rotation steps, each row followed by its count of steps
The counts run from 0 to 231.
[ 92 156 118 142 123 208 120 116 101 169 151 148 117 122 133 147 143 125
 110  96 126 125 112 148 141 107 115 155  82 166 111 149 174 131]
111
[122 122 116 150 117 192 151 114 119  98 126 151  99 107 110 155 125 143
  86 118  91 115 150 136 116 116 127 159 181 182 112 118 113  99]
219
[146 150 128 129 141 108 185 145 163 116 174 139 167 112 110 139 165 164
 138 162 119 126 157 128 148 160  84 103 176 129 154 138 115 138]
9
[143  89 132 148 122 114 171 109  95  95 162 124 124 110 116 148 150 186
  96 177  95 144 142 125  85 157 136  96 148 143 117 101 111 122]
217
[120 141 127 139 137 111 161 140 132 150 156 101 188 156 106 131 146 154
 121 171 132 158 130 106 121 134  88 102  78 121 137 143 132 190]
30
[123 129 129 129 134 176 127 163 100 145 129 129 132 102  85 120 153 123
 132 107  97 131 157 181 172 102  82 120 103 159 104 158 170 114]
24
[130 159 105 120 169 141 143 138 153 158 139 112 168 167 112 121 159 132
 116 141 140 154 132 133 131 140  68 132  95  95 131 166 128 202]
29
[119 123 120  90 104 111  64 129 112 138 176 141 136 115 165 167 134 157
 188 126 102 136 116 138 151 139 126 110 113 155 127 158 175 140]
123
[132 127 131 135 151 171 135 111 160  83 138 176 112 126 130 131 151 148
  98 125 136 100 171 129 145 123  78 134 199 132 105 123  93 110]
75
[131 123 156 141 144 121 199 137 116 147 170 118 174 150 101 142 146 187
 110 192 115 141 155 144 134 151 112 105 120 134 127 122 102 137]
20
[139 155 126 139 141 160 111 135 116 170 128 158 102 101 121 108 171 111
 174 100 158 130 120 163 175 135 116  79  97 128  95 156 181 130]
179
[123 142 140 145 137 174 187 158 111 158  80 137 127 114  97 105  76  81
 120  96 145 137 130 135 144 129 154 133  95 167  96 159 112  98]
167
[142 124  86  93 157 156 117 124 122 125  99 149 113 154 158 159  75 105
 110 103 105 170 112 137 102 155 179 162 127 133  96 153  91 133]
136
[107 131 103  85 183 143 109 114 106 136 128 168  97 173 108 133 144  94
 133  85 144 152 104 136 115 160 115 132 118  95  85 175 111 149]
49
[140 111  88  94 188 164 128 110 124 129 138 173 107 139 140 149 135 106
  91  83 108 188 112 132 100 168 127 148 118  92  95 150 105 149]
137
[ 82 119 182 133 123 115 156 107  95 127 177  95 127 162 134 113  92 161
 164 185 130 121 126 111 118 128 127 109  75 152 144 141 138 112]
186
[122 126 112  87 100  96  71 148 106 139 146 136 134 135 158 173  92 167
 185 138 108 142 111 131 137 152 179 103 118 148 113 145 146 141]
124
[129 158 168 140 141 131 181 119 147 146 192 129 170 144 131 119 158 177
 140 182 137 127 147 132 158 148  90 106 130 121 146 145 130 138]
97
[156 127 115 139 149 140 124 164 124 131  98 119 127  96  87  82 168  93
 128 106 139 143 145 162 148 129  85  82  74 125  94 154 156 150]
169
[124  83 113  76 132 112  77 136 116 109 159 113 136 135 161 161  66 147
 160 137  65 159 149 140 123 132 124 129 108 150 116 161 132 110]
134
[116 144  94 116 148 122 155  97 143 111 177 181 123 119 122 132 188 139
 145 124 139 136  96 103 102 178  98 125 144  98 147 148 120 153]
205
[139 121  79  97 102 102  68 144 133 107 151 133 160 115 177 144 128 149
 151 118 106 131 113 142 129 153 134 103  78 149 121 162 163 138]
201
[119 174  72 101 114 122 117 163 126 118  81 145 131 174 102 152 112 129
 127 102 167 105 103 121 120 138 171 137 109 146 101 169 114 163]
115
[158 159 116 140 140 152 139 157 149 137 120 113 109  73 117  87 157  94
 149 107 128 128 125 164 168 133  92 110 104 147 123 165 173 121]
91
[141 186 136 135 151 153 157 107 189 144 161 128 144 160 143 118 155 170
 119 154 157 111 151 141 153 145  92 138 142 103 135 147 140 168]
96
[108  86 116 123 139  97 123 119  88  95 133 114 112 152  96 120 149 142
 130 148 122 147 117 104  83 153  99  79  99 103 107 135 108 162]
51
[102 161  82 105 151 122 146 131 142 122 148 132 138 144  94 120 184 127
 133 126 151 127  98 108 109 142  73 130 107  97 143 168 135 190]
117
[135 138 128 120 127 163 139 157 168 147 153 167 176  85 126 154 146 134
 140 113  98 137 168 141 183 130  86 132 164 170 136 154 140 118]
231
[105 130 144 156 124 141 136 104  98 138 147  72  89 163 108 143 102 168
 131 163 152 128 119  81  98 110 151 112 128 148 132 102 138 173]
42
[127 114 125 118 121 116 110 189 104 128 117  99 149 113 100 126 129 138
 140 129 104 128 161 179 172 111 109 106  82 166 102 157 164 119]
25
[158 129 122 132 177 177 141 128 148 118 112 120  92  93 140  86 111  71
 107  95 113 157 132 165 128 139 106 145  89 132 113 157 133 103]
80
[ 91 136 172 155 120 157 147 102  98 133 150 103  92 151 135 123  77 152
 151 151 134 115 112 118 114 111 167 128  80 167 119 138 148 104]
187
[184 184  80 145 137 153 138 135 196 122 106 158 131 130 138 139 141 144
  92 122 150 120 134 133 137 160 146 142 184 139  98 123  99 151]
7
[157 130 135 145 184 163 148 136 146 144  92 110  69 117 102 102  80  88
 145 106 128 154 128 152 139 145 151 141 150 128 107 165 109 111]
157
[184 113  99 137 123 111 121 157 146 123 142 113 137  61 166 119 139 132
 125 131  85 168 129 169 132 154 111  95  96 147 121 141 162 119]
4
